A single turn carries every row of the set below to another of its rows. Some are shown first; where does it send the rows asked next?
K_161: [  2  16  -5  -8  -2  -9  12   7  14   1   4 -30   7  -5  -3 -11  10   9
 -12   9  -5  -3   4   8  -9   9   2]
K_72: [  1  11  -5 -12  -9  -6   0   2  10  -5   1 -25   4  -6  -1   2  12   9
 -19  14   7  -7   1   5 -12  -1  -2]
K_373: [ -6   7  -4  -7  -4  -4  -2  -1   4   1   1 -21   3 -10  -2  -7  13   7
 -18  23   1  -9   2  12 -11   5  -7]
K_325: [ -9   6  -7 -12  -5  -8  -4   0   7  -2  -4 -18  -1 -10  -3  -7  13  14
 -15  19   1  -9   4  15  -7  12  -5]
K_660: [-13  13   3 -11   7   5   1   8   3 -10  -1  -5 -13  -3   0   3   6  11
   3  13   2   1  -7  13  -7   3   1]
K_425: [  3  12  -4  -6  -7 -11   8  11  12   0   6 -28   6  -4  -5  -6  12   4
 -15  13  -3  -3   5   5 -17   3   1]
K_102: [  2  12  -6 -11   3 -10  -2  10   9   0  -8 -15   0  -8  -3  -5  -8   9
  -2   8  -9  -2  -8  12   5  -7  -6]
K_357: [ -8  12  -7  -6  -1  -6  11   5  15  -3   3 -20   0  -1   2  -1   1  11
 -17   8  -1  -1  -2   8 -18  16   1]
K_629: [  1  11  -7   1   3  -4   7  12   5  -6   5 -16  -2   5  -2   1  -1   7
  -4  -7  -2   9  -9  12  -5  -6   2]
K_650: [  4  12  -2  -6   2  -9  -1   4   6   6  -6 -18   4  -6  -4  -6  -2   2
   1   8   0  -1  -6  18   9  -6  -1]
K_335: [-14   6   2  -2   4  -5  -1   8   3  -6  -8   1  -9   0  -4   1   6   6
   1  13   6   0  -7  16  -6   5   4]
K_908: [  4   6 -11  -6  -1  -2   2  15   4 -12   5 -19   0   0  -5  -1  -5   8
  -1  -2  -5  12  -8  12  -4  -3  -3]
K_661: [ -4   9  -6   0  -6  -6   7   5  13   2  -2 -20  -2  -3   2  -1   6   7
 -15  13  -4  -4   0   9 -23  12   2]
K_376: [ -6   5  -6  -7  -8  -3   9   3   5  -4   5 -17   1  -6  -4  -1  10   4
 -16  23   3   2  -2  12 -21  13  -8]
K_63: [  1  12  -6  -2  -1  -4   5   7   6  -5   5 -16   3   6  -3   3  -6   2
  -4  -4   4  11  -7  13   0  -5   2]
K_565: [ -8   8  -3   1   9   4   1  13   0  -7   8 -15  -6  -1  -5 -12   7   7
   4   4 -11   6  -1  16  -6   5   2]
K_886: [  7  13  -5  -6   4  -9   1   7   4   4  -2 -20   2  -6  -3  -7   1   6
  -2   3  -4   0  -7  16   8 -12  -4]
K_280: [ -9   7   0   4  10  -4   8  16   0  -6   8  -6  -8   2  -7  -8   8   3
   0   7  -6   7  -5  15 -10   3   0]
K_278: [-11   8  -1   6   6  -4   5  14   1  -4   9  -7  -1   5 -10 -11   5   0
  -1   6  -4   8   1  14  -4   3   3]
K_351: [ -4  15   4 -20   4  -7   7  15   2  -5   1  -8  -3  -9 -10  -3   5   6
   3  22  -2   2  -6  12   2  -5 -10]
K_587: [-11   5  -6 -11  -3  -9   7   7   6  -6   9 -15   0  -5  -6  -7   9   7
 -16  20   0   3   2  13 -17  17  -8]
K_931: [  3  12  -8 -19 -10  -7   6   3  10  -8  -1 -26   5  -8  -4   0  14  14
 -12  13   8  -2   1   9  -6   5  -3]
K_332: [-11   6   3  -6   8  -5   0   8   0  -5  -6   0 -13  -5  -2   1   8   7
   1  16   2  -1 -11  19  -6   3  -3]
K_969: [  2   9   1 -17   1 -10   4   8  -1  -4  -1 -10  -2 -10  -8   0   7   5
   1  18   6   3 -11  18   4  -7 -11]
K_372: [  0   8   3 -15  -1 -10   5  10   0  -5  -3  -8   0  -7 -11  -1   8   1
   6  20  10   5  -8  18   3  -1  -6]

K_372 moves to K_650
K_969 moves to K_886
K_373 moves to K_72
Now find these:
K_587 moves to K_325
K_351 moves to K_102

A single turn carries every row of the set below to another of its rows. Some are shown first; where does it send the rows asked next?
K_323: [  8   3   6   5   4 -14  -3   4 -10  -6   5  18 -10  -2   6   9   1   0]
K_807: [ 10   7  -7  -3   8  -1 -10   2 -16 -14  -5  -2  -4  -9   1   8  -5  -6]
K_750: [ 11  -4   1  -6  12  -1  -2   2 -18 -11   7   5   0  -8   3   3  -6   1]
K_747: [  6  -8   3   4  -4  -8   3   5 -13 -14   1   9  -6   2  -3   7 -14  -2]
K_990: [  7   6   0   8   6 -14  -4  -3  -3  -4   2  17 -10   2   2   7  -1   5]
K_407: [ 10   0  -3   4  23  -5   0   0 -12  -5  -3   7  -9  -1 -12   2   1   1]
K_972: [ 11 -13   5   2   3   4 -10  -3  -7   0  -7   7  -4   5  -7   3  -1  -7]
K_429: [ 15 -11   4  -6   0 -10 -12   2  -6   4  -7  -2  -2  -2  -1   9  -7   0]
K_115: [  8   4   2   3  10 -12  -1  -4  -4  -2   2  12  -6  -1   2   2   1  12]
K_334: [  2  -8  -8   0   2   5  -6   1 -21   2  -7  -3  -3  -1  -6   3   4  -2]
K_897: [  9  -1   8   2   7 -18   0   6 -14  -4   6  14  -8  -2   0   0   1   1]
K_982: [  6   2   8   3   2  -9  -2   2  -3   6 -11   1 -12  -5 -14   8   4  -8]
K_50: [ 13   1  -5   6  15  -2  -5  15 -14 -10 -12   4 -11   1  -8   5  -1  -8]
K_52: [  8  -6  -7   2  -9  -4  -6  17 -11  -2 -12  -3  -9  -1  -4   9  -3   0]
K_109: [  1   2  -6   4   2   5  -6   1 -16  -1 -12  -5 -11  -5  -9   6   8  -1]
K_794: [  7 -13  -8   0  -5   2  -6  11 -18   0  -7  -3  -2   1  -2   5  -3  -1]
K_94: [ -1   1  -2   6  -3   2   0  -5 -15 -13  -8  -1  -2   0  -1   6 -11   1]
K_241: [  4   5   4   7  12   1   6   6  -6  -5  -8   9 -16   0  -1  14   2   9]
K_611: [  9  -4  15   6  -7  -1  -4   8  -3   1 -10   1  -8  -6  -4  11  -3   2]
K_404: [  8  -1   9   5   9 -12   2   2 -11  -4   4  13  -6   0  -1  -4   1  10]
K_534: [  4   5  -5   4  -4  -1  -7  12 -10  -3 -14  -5 -15  -6  -7  11   4   1]
K_283: [  3   2  -1  -2   2 -19   6   6  -7  -3  -5   4 -14  -1   2  17  -7   3]
K_253: [  6  -4   1   3  10   0   8  18 -16  -1 -14   2  -9   2   4  10   2   4]
K_57: [ 6 -2  7 -6  7  5 -5 -2 -7  6 -7  4 -8 -5  0  9  9 -7]
K_107: [ -2  -4  -5   0   3 -12   9   3 -15   1 -13  -5  -5   5  -1   8  -7   4]

K_807 moves to K_253
K_109 moves to K_52
K_972 moves to K_982
Now find these:
K_115 moves to K_323
K_241 moves to K_747

